(in the rows, 128 means zero)
A single turn carries every row of the set below to another of its rows. Some are shown first; where does it send the rows asked next?
zar: [ 99 182  91 114 149 136 116 170 151 107 155 136 120 133 120 120 128 158
 127 112 122 134 104 119 120 111]
Mafin: [126 155 101 112 138 151 118 101 113 132 150 168 124 108 105 111 119 158
 111 143 144 148 101 119 121 124]
dutap: [139 146 127 110 136 149 120  96 171 103 128 161 106 130  99 117 119 153
 136 132  99 140 116 128 136 128]
rula: [121 167 140 108 126 161 117 134 171 128 135 171 116 131  96 154  99 136
 138 131 129 157 109 113 135 167]
fut: [127 193 119 117 121 147 108 187 146 116 145 171 138 124  96 120 117 135
 131 102 101 153 119 117 133 120]
Buba: [105 143 128 116 128 125 112 154 136 136 141 138 110 121 134 122 144 144
 124 126 117 127 152 101  91 103]
Sopa: [118 167  82 104 107 138 103 169 154 121 153 137 121 133 134 113 109 123
 126 100 115 145  92  99 125 135]
fus: [151 141 104 130 130 143 107 120 144 115 117 161 118  96 102 100  97 138
 100 131 133 152 103 113 119 139]
pufuf: [135 149 130 105 120 162 121  87 159 112 134 158 115 129 108 119 122 148
 140 134 100 148 110 113 144 145]
Tup: [117 137 122 102 105 128 112 145 123 145 153 146 118 121 129 128 147 127
 127 121 124 140 135  85  96  99]
deko: [129 203 119 112 113 139 107 177 132 130 156 166 133 129 101 118 121 131
 132 108 114 153 125 119 140 116]
Noti: [100 121 112 109 119 150 103 145 126 126 130 150 120 109 108 127 119 131
 127 139 116 151 130  73  82 106]
koni: [ 92 134 112 115 130 142 104 143 139 124 129 138 118  95 111 126 125 141
 135 148 124 147 147  81  85 127]
fike: [117 207 126 118 117 153 109 178 134 126 149 160 138 124 110 117 121 140
 135 112 106 152 129 115 142 137]
zezo: [100 133 119 117 124 151 108 141 127 121 129 142 127  97 102 131 130 138
 131 145 128 157 135  69  88 115]
gabi: [124 167 145 119 143 147 114 144 176 122 124 168 101 140  95 146  91 141
 127 130 126 145 121 129 129 146]
zuf: [118 193 112 106 107 151 105 179 141 132 156 169 137 127 113 117 114 130
 137 105  96 151 120 115 136 139]
guli: [136 142 122  98 122 150 115  90 160 120 138 163 101 142 114 113 113 145
 135 132  95 138 114 126 137 130]
Beruk: [119 134 132 125 119 146 118 159 153 112 126 142 136  94 113 132 149 135
 129 116 115 149 130  74  95 126]
Fonu: [117 125 117 103 101 144 113 151 142 130 146 153 134 106 122 134 146 123
 132 113 112 148 120  73  92 120]
Vamu: [ 97 188 111 124 132 165 120 165 137 107 142 125 134 133 133 118 125 155
 124 113 115 145  98  93 134 139]
les: [102 131 116 111 112 141  99 139 120 138 131 139 112 112 119 120 117 127
 126 145 124 149 142  75  88 113]
fikez: [131 139  83 106 129 145 108 109 143 130 146 171 122  94 110 108 106 144
 117 136 132 148 100 119 115 152]
rop: [122 177 153 114 131 149 115 132 148 140 134 163  97 156 107 143  93 139
 123 137 134 146 123 125 138 136]
duna: [104 135 114 117 127 129 100 144 133 128 127 136 108 103 109 121 120 134
 126 146 131 146 150  85  86 108]
bobib: [130 162 138 102 124 155 119 131 156 130 144 182 115 143  83 158 103 131
 132 125 136 160  97 113 132 131]
Tun: [128 173 108 126 120 151 113 175 146  98 132 134 130 133 113 117 116 132
 114  97 119 154  85  88 129 112]
Lago: [105 148 138 129 130 140 116 157 146 122 126 129 123 104 131 123 147 148
 128 128 115 136 152  88  98 130]
Zafep: [143 159 136 111 125 146 119  86 153 116 132 150 103 135 108 113 121 148
 134 138 112 143 122 122 147 129]
rar: [128 149 119 133 132 164 110 116 124 124 115 154 118 113 126  95  94 151
  96 140 118 144 110 111 123 149]
vut: [117 143 108 122 151 160 115 116 120 123 130 171 117 123 114 104 103 166
  99 138 116 135 104 127 111 118]
Piza: [149 145 131 106 120 151 120  90 154 109 133 164 110 137  95 119 121 142
 132 129 106 149 105 116 141 115]
ruv: [115 159 133  95 126 154 114 131 151 144 149 182 102 160 105 150  92 136
 129 129 121 144 107 126 128 132]
Getev: [113 195 111 110 125 142 106 185 145 126 155 170 130 130 109 117 115 141
 135 108  97 142 128 130 130 125]
Telo: [121 193  93 109 119 124 111 156 137 124 162 125 118 130 123 117 129 135
 127 114 146 148 105 105 136 118]

fut moves to zuf
zezo moves to Noti
Now these:
Beruk moves to Fonu
Zafep moves to dutap
Telo moves to zar
bobib moves to ruv
fus moves to fikez

A single turn carries every row of the set below to another of its rows. Some are shown first; where does it send the rows asked next?
vak: [128 141 128 102 118 116 118 149 127 155 144 120 103 121 114 102 100 120
 124 127]
nimob: [121 131 131 126 121 132 122 143 112 161 153 113 103 123  88  96 104 115
 120 134]
Rubev: [114 132 135 113 132 126 114 134 113 159 144 107 101 121  95  92 102 108
 107 136]
selet: [132 109 125 127 119 108 151 110 129 129 147 159 138 147 108 108 125 145
  86 137]
Zaki: [108 111 142 138 135 165 150 132 132 154 153 137 123 137 116 108 131  96
  83 109]
Donag: [138 152 117 117 155 135 138 136 116 138 151 154  94 134 151 106 113  98
  77 116]
Fotes: [151 150 125 121 141 132 161 156 116 125 152 153 117 147 136 106 118  95
 103 119]
datu: [133 126 140 135 130 151 169 153 126 135 152 143 135 149 116 108 130  93
 107 114]
mal: [126 106 108 147 126 111 120 110 130 107 164 130 109 138 122 104 127 123
  71 137]
fuv: [153 129  92 122 153 155 138 130 107 115 107 135 108 118 117 118  90 117
  89 123]
Sinu: [146 142 113 135 130 116 131 118 134 140 122 123 138 150 139 128 150 126
 118 121]
Det: [113 127 128 127 150 156 132 122 127 155 152 144  97 128 138 107 120  99
  64 111]
Lova: [124 124 112 120 119 110 155 121 128 107 138 158 129 145 112  92 109 137
  77 144]
vegob: [129 137 126 119 113 126 122 152 122 158 153 121 105 123 100 102 102 123
 131 129]
nir: [159 102 121 126 145 150 147 124 117 131 110 126 139 129 105 136 118 118
 112 115]
gub: [132  98 123 145 123 110 130 104 131 129 162 142 125 143 115 114 136 136
  82 134]
lom: [119 140 133  97 129 117 114 138 123 155 139 111 101 120 111  97  99 112
 110 132]
Libik: [146  94 112 138 145 161 127 118 127 130 117 114 122 119 114 138 119 114
  98 109]
digi: [103 141  87 164 123 161 132 125 124 125 125 119 112 138 113  97 123 120
  89 131]
vaf: [119 122 101 132 125 112 136 121 129  93 148 140 112 139 121  90 109 124
  68 143]
naven: [108 157  98 135 143 145 141 108 109 139 104 136 119 141 112  92 114 125
  76 140]
molod: [134 158 114 116 146 118 140 104 115 148 103 139 134 148 129 112 131 129
  95 135]
zol: [142 110  94 136 148 164 121 122 120 121 116 120 103 111 122 126 102 115
  84 113]
fabef: [162 124 108 118 151 146 153 130 106 121 102 139 131 128 108 125 101 120
 105 123]
ridu: [127 132  96 165 115 143 125 130 139 126 136 112 124 144 130 119 144 120
 114 119]

nimob moves to vegob
Fotes moves to Donag
fuv moves to zol
Now these:
selet moves to Lova
ridu moves to Sinu

A single turn carries every row of the set below to another of its rows. Some are shown first; where does it send the rows asked next?
K: [116 135 106 121 131 152 117 130 104 126 121 122 111 154 123 130 132  89
 138 130 148 150 144 148  99 129 131 108 111]
J: [130 129 156 143 145 127 133 101 127 145 139 111 144 129 158 108 105 137
 123 140 135 113  97 116 143 137 123 131 127]
G: [121 149 117 128 144 147 147 105 141 140 141 133 129 146 111 114 130 102
 147 133 157 110 124  94 158 111 131 119  85]
A: [114 161 100 117 165 144 120 117 100 124 131 135 123 155 109 124 138 120
 149 139 142 153 100 105 121 121 117 125 124]
V: [165 124 131 118 162 126 117 132 126 142 117 130 117 160 106 138 117 122
  96 140 156 120 110 115 137 124 142 134 127]
P: [136 130 123 121 129 132 146 176 115 128 140 133 135 133 163 107 146 123
 135 125 152 147 129 120 127  96 134 127 135]
U: [129 135 131 115 104 137 133 152 123 135 131 123 125 134 113 151 146 130
 145 140 150 128  98 123 138  91 118 139 154]
D: [152 123 111 113 134 123 106 145 134 120 137 109 129 143 129 142 108 144
 117 152 129 135 139 114 139 115 142  99  97]
M: [130 122 129 117 144 136 131  99 161 151 131 156 115 141 147 128 134 107
 128 131 132 106 124 120 147  95 136 141 119]
E: [127 132 113 116 125 143 137 129 103 112 119  91 155 125 141 159 137 118
 138 135 141 126 151 126  85 126 114 130 117]
Q: [150 131 102 115 153 136 126 127 103 126 139  95 169 136 151 138 114 132
 131 132 133 124 146  93  99 130 124 114 118]
X: [119 120 124 153 122 121 121 103 135 130 126 144 127 114 106 115 143 102
 158 142 146 118 129 116 141  89 124 134 118]
T: [111 131 126 136 136 139 153 117 125 138 129  97 129 120 125  98 130 115
 125 134 144 102 118 151 130 116  89 154 134]
C: [146 123 126 120 142 139 140 148 105 117 133 109 168 133 160 138 133 114
 115 126 148 107 150 127 104 131 137 137 142]
R: [129 138 123 118 146 131 136  76 130 128 137  64 127 138 126 115 127 110
 150 133 134 123 100 126 129 118 122 126 113]

R moves to J
A moves to V
Now these:
G moves to M
C moves to E
K moves to D

